In the data rows, the value 128 means zero.
Here are some rows, each followed by its group. Groups can overlap.
[127 145 164 138 100  89 107 101 168 147 126 103] 0
[139 138 142 140 166 108 160 165 123 169 128 123] 1
[151 140 180 142 118  89 110  90 158 147 121 113] 0
[127 132 126 113 116 172 135 103 103  71 127 170] 2
[ 98 110 100 108 116 143  86 105 152 143 126  93] 3
[134 149 144 121 117 154 142 115 105  72 140 177] 2
[146 157 156 145 102 103 113  96 136 121 122 135] 0
[135 128 139 121 150 136 153 149 106 106 135 146] 1
[ 99  96  82 106 128 151 105 137 119 144 128 101] 3
[113 115 116  93 126 171 138 101 105 104 131 147] 2
[103 123  94 111 104 168 109 112 123  99 129 128] 3
[142 163 125 134 101 145 110 104 118  84 124 166] 2
[ 97  75 105  96 116 138  93 121 140 153 117  96] 3
[113  98 107 111 154 134 149 155 126 143 131 115] 1
[ 85 103  82  97 132 154 104 126 124 139 125  95] 3
[156 145 140 134 116 123 118 101 125 117 116 154] 0
[136 116 145 131 157 135 168 158 109 111 141 152] 1
[142 125 129 151 160 108 172 173 113 152 119 121] 1
[ 97  98 107 115 121 137  92 110 141 132 120  89] 3
[134 114 126 131 165 124 167 180 125 153 136 124] 1
[147 137 149 150 141  98 143 156 132 151 137 117] 1
[ 97 109  94 112 109 143  88 121 140 142 117  95] 3
[145 134 152 141 158  96 159 167 142 157 126 122] 1
[140 127 137 153 169  96 158 175 146 153 133 128] 1
[151 130 142 147 160 114 156 151 127 163 129 126] 1
[111 127  92  98 112 174 106 117 122 113 124 123] 3
[138 148 157 163 124  90 140 149 146 152 131 115] 0
[ 95  74  82  89 128 162  93 122 110 148 116  92] 3
[114 142 137 127 113 114 114 110 147 141 124 100] 0
[147 158 137 140  94 122 123 107 113  89 133 161] 2
[137 166 159 159 125  98 120 104 164 153 133 118] 0
[105 103 103 110 144 134 126 159 125 139 123 113] 3
[147 135 156 143 140  92 136 132 151 155 129 116] 0
[128 118 152 132 113 111 104 107 151 142 114  97] 0
[130 142 123 133 127 137 151 138  99  94 131 176] 2
[127 122 114 105 120 163 129  99 101  83 132 168] 2
[115 111 124 123 132 114 105 103 155 153 117 103] 0
[112 110  87 105 115 164  93 118 117 118 128 119] 3
[ 95  94  90 111 143 133 119 146 119 126 126  97] 3
[149 158 136 136  97 124 120 109 115  93 124 167] 2
[134 142 127 134 155 136 172 166 103 121 136 151] 1
[139 146 126 134 140 131 155 158 102 115 140 161] 1
[133 135 125 129 129 145 152 135 102 101 122 168] 2
[145 120 145 142 168  97 169 166 125 146 129 129] 1
[148 156 147 138  94 116 127 106 127  95 132 153] 2
[134 168 141 155 133 106 155 160 128 160 131 119] 1
[118 101 101 118 151 132 141 156 132 148 131 108] 1
[125  92 115 122 148 123 147 155 125 142 132 103] 1
[142 127 134 148 167 112 167 172 127 160 142 133] 1
[ 95 112  78 112 124 145  86 118 136 141 111  96] 3
[131 151 121 131 144 139 163 160 100 125 129 148] 1
[139 124 167 141 142 100 136 134 136 152 133 118] 0
[135 156 129 121 114 145 137 128  99  82 131 170] 2
[148 182 140 144  92 115 112 100 137 113 116 141] 0
[127 141 144 144 109  95 105  95 163 148 126 107] 0
[151 166 147 155 105 117 110  92 151 134 127 135] 0
[122 142 127 108 107 166 138 104 103  74 130 182] 2
[152 140 152 145 143 104 155 151 118 157 120 120] 1
[149 148 139 110 109 153 134 106  91  67 133 180] 2
[116 113 108 119 118 125  81 110 140 140 119 101] 3
[144 169 161 154 101 101 111  97 151 127 123 127] 0
[125 152 133 117 132 154 155 132 100 104 135 177] 2
[128 129 144 123 129 150 151 129 109  84 131 160] 2
[108 106 103 122 127 135  91 117 148 156 116  96] 3
[139 138 148 154 149 102 131 136 148 151 135 123] 0
[149 157 161 150 102 105 111 102 133 133 128 127] 0
[105 121  92 113  89 158  96 107 112 108 124 132] 3
[140 147 136 127 148 127 167 160 101 110 131 158] 1
[ 88  92  92  98 119 158 101 122 131 108 127 105] 3
[130 100 123 137 168 115 168 170 128 148 139 118] 1
[146 126 159 150 137  97 136 129 144 152 129 118] 0
[155 163 146 141 104 104 121 103 133 130 120 137] 0
[143 157 144 132 107 136 122 103 123  97 127 163] 2
[158 139 166 159 123  78 122 120 151 142 132 111] 0
[ 99 103  80 119 140 137 118 140 113 147 129 107] 3
[ 96  82 105 122 141 132 129 139 132 152 126 106] 3
[121 136 118 113 106 155 130 111 116  72 120 164] 2
[146 131 162 148 136  90 139 129 146 160 125 121] 0
[145 125 147 142 162 107 157 156 127 141 126 121] 1
[139 114 143 131 164 135 172 169 101 131 138 146] 1
[155 165 157 165  96  93  98  98 168 147 125 111] 0
[119 112 119 125 161 128 162 170 122 145 133 113] 1
[132 106 111 130 148 115 143 166 128 147 135 112] 1
[107 105 102 116 120 134  87 113 139 144 117 100] 3
[101 110 121 116 114 128  94 104 157 136 128  95] 3
[148 160 159 156 124  75 123 116 159 152 121 120] 0
Which group is second nearest to each row below, going by the distance to the centre of the group?
[142 150 144 113 101 159 133 105 108  84 135 171] ~ 0
Which group is second nearest to each row below, going by the average distance to the group's rows?
[144 135 139 152 143  99 147 148 136 146 134 125] ~ 0
[115 108 114 127 121 137  98 106 141 147 122 105] ~ 0
[145 158 159 138 111 101 116 101 136 128 126 130] ~ 2
[141 142 132 121 126 148 159 133  99  95 132 165] ~ 1
[144 145 162 146 126  93 124 143 145 150 125 116] ~ 1
[141 154 150 127 107 127 121  94 124  99 136 156] ~ 0
[135 121 103  97 122 164 125 118 109  96 119 135] ~ 3
[114 110 110 118 156 121 145 160 118 145 140 114] ~ 3
Which group is second nearest to each row below, going by the distance to the group's nearest row?
[133 127 131 133 145 133 152 157  98 111 143 166] ~ 2
[140 135 145 141 105  99  96  99 144 158 118 106] ~ 3
[140 157 156 134 109 114 113 101 138 116 134 150] ~ 2
Group 2 spreads out most along one direction. Which other group's direction of most spread is closest to that one?
1
Which group is nearest to each row below, going by the distance to the group's nearest row?
[126 117 128 135 177 125 171 175 118 155 146 131] ~ 1
[110 131 102 121 109 127  88 119 151 133 122 102] ~ 3
[139 119 126 129 170 113 170 171 122 143 135 122] ~ 1
Which group is nearest to each row below, going by the distance to the centre of the group?
[160 157 154 134 120 115 116 105 136 119 130 142] ~ 0
[137 141 147 133  97 122 121  98 133  93 124 160] ~ 2
Group 1 spreads out most along one direction. Which other group's direction of most spread is closest to that one?
3
Which other group has its centre nearest to the centre of group 1?
0
Which group is nearest to each row below, going by the average distance to the group's rows?
[144 113 154 145 135 102 146 153 143 147 134 112] ~ 1
[125 133 135 130 131 151 157 148 102 104 129 166] ~ 2
[126 121 122 125 116 125 109 111 150 144 126  94] ~ 3
